Each path is a new rotation, seen through one point. The rows after it are directions, each followed by how far the rotation turns it, in degrees each step (0 if it stays put).
Each turn is a multiple of 5 degrees from 10 to 175, or 0.
Rotation 1:
-7, -8, 19, 23, 13, -14, 11, 9, -8, 7, -8, -2, -11, 1, -11, 9, 8, 3, -22, -4, 33, -24, 17
-4, -26, 11, 5, -6, 15, 6, 2, 0, 26, -8, 15, -11, 23, -12, -7, 11, -26, -15, -7, 16, -4, 17
14, -3, 7, 16, -12, -3, 30, 15, -13, 5, 11, 19, -3, 12, -23, 1, 23, 7, -20, 5, 19, 2, 2
-9, -11, 14, 17, 0, 5, 5, 2, 5, 6, -16, -7, -11, 12, -8, 5, -3, 8, -40, 6, 35, -4, 9
-5, -25, 13, 21, 0, 13, 24, 11, -4, 18, 4, 16, -4, 9, 5, -4, 11, -12, -6, -12, 16, -18, 28
1, -3, 9, 9, 9, -10, 11, 14, -10, 19, -3, 13, -6, 22, -34, -1, 24, -9, -19, 4, 22, -4, -5
6, -17, 14, 8, -25, 16, 14, -10, -4, 7, -3, 6, -18, 7, -4, 0, 7, 4, -37, 5, 29, -2, 6
-4, -9, 9, 28, 4, -2, 22, 25, 2, -2, -3, 8, 1, 11, -9, 9, 5, -1, -14, -10, 25, -6, 33
-8, -22, 17, 14, 10, 3, 11, 5, -2, 37, -6, 3, -4, 26, -14, -13, 10, -7, -18, 10, 15, -7, -2
3, -4, 2, 12, -14, 10, 19, -1, -16, 5, 3, 26, -12, -2, -8, 1, 26, -3, -28, -6, 28, -17, 2
6, -12, 21, 8, -1, -2, 7, 19, 4, -1, -4, -8, -14, 21, -19, 15, 3, -5, -22, -3, 34, 4, 22
-5, -26, 13, 27, -11, 2, 25, -1, -1, 26, -9, 14, 1, 13, -9, -14, 3, 0, -19, 5, 4, -3, 21
-8, 2, -2, 16, 12, 13, 17, 19, -6, 9, 3, 19, 0, 16, -9, 1, 24, 0, -26, 1, 33, -11, -7
7, -21, 30, 5, -6, -2, 7, -3, -10, 13, 2, -8, -24, 7, -8, 6, 8, -3, -22, -1, 32, -16, 11
-4, -13, 2, 20, -14, 2, 16, 8, 0, 8, -15, 24, -2, 12, -21, -2, 10, -16, -19, -11, 13, 2, 31
5, -12, 11, 15, 3, 10, 25, 20, 0, 17, 9, 4, 0, 30, -11, -4, 12, 10, -22, 15, 23, 6, -6
-9, -10, 14, 22, -1, -3, 13, -8, -11, 11, -10, 6, -13, -7, -3, 0, 10, 7, -32, -1, 29, -27, 9
-2, -17, 10, 4, 2, 15, 6, 18, 1, 10, -2, 12, -11, 22, -11, 6, 12, -26, -12, -16, 28, -5, 24
12, -16, 18, 16, -12, -12, 26, 6, -11, 21, 4, 10, -5, 17, -27, -7, 16, 4, -17, 11, 9, 3, 4
-12, -2, -2, 20, -6, 15, 12, 2, 2, 1, -14, 12, -5, 8, -6, 2, 7, 7, -43, 3, 34, -4, 4
2, -23, 24, 15, 8, 7, 19, 18, -4, 13, 10, -2, -10, 13, 5, 5, 7, -4, -6, -8, 28, -17, 23
-6, -10, 9, 15, 0, -13, 9, 1, -10, 25, -15, 18, -6, 13, -32, -7, 18, -16, -19, -1, 12, -8, 9
9, -10, 5, 5, -19, 25, 18, 6, -2, 4, 7, 14, -11, 19, -7, 1, 16, 1, -32, 4, 30, 6, -2
0, -11, 21, 28, 1, -13, 22, 13, -4, 1, -4, -4, -7, 3, -10, 9, 2, 12, -21, -1, 27, -12, 26
-17, -22, 7, 15, 7, 13, 7, 5, 3, 29, -15, 12, -3, 23, -9, -10, 7, -18, -19, -2, 16, -7, 13
12, -7, 10, 10, -7, 5, 26, 10, -18, 12, 17, 21, -10, 10, -12, -1, 30, -1, -15, 0, 23, -11, -4
-1, -7, 16, 11, -7, -6, 2, 2, 0, -1, -16, -4, -16, 10, -23, 11, 3, 0, -37, 1, 35, -1, 14
-3, -3, 6, 1, 0, -10, -5, -10, -1, 7, -8, -7, -3, -2, -6, -3, -5, 2, -5, 6, -3, -1, -3 -> 140
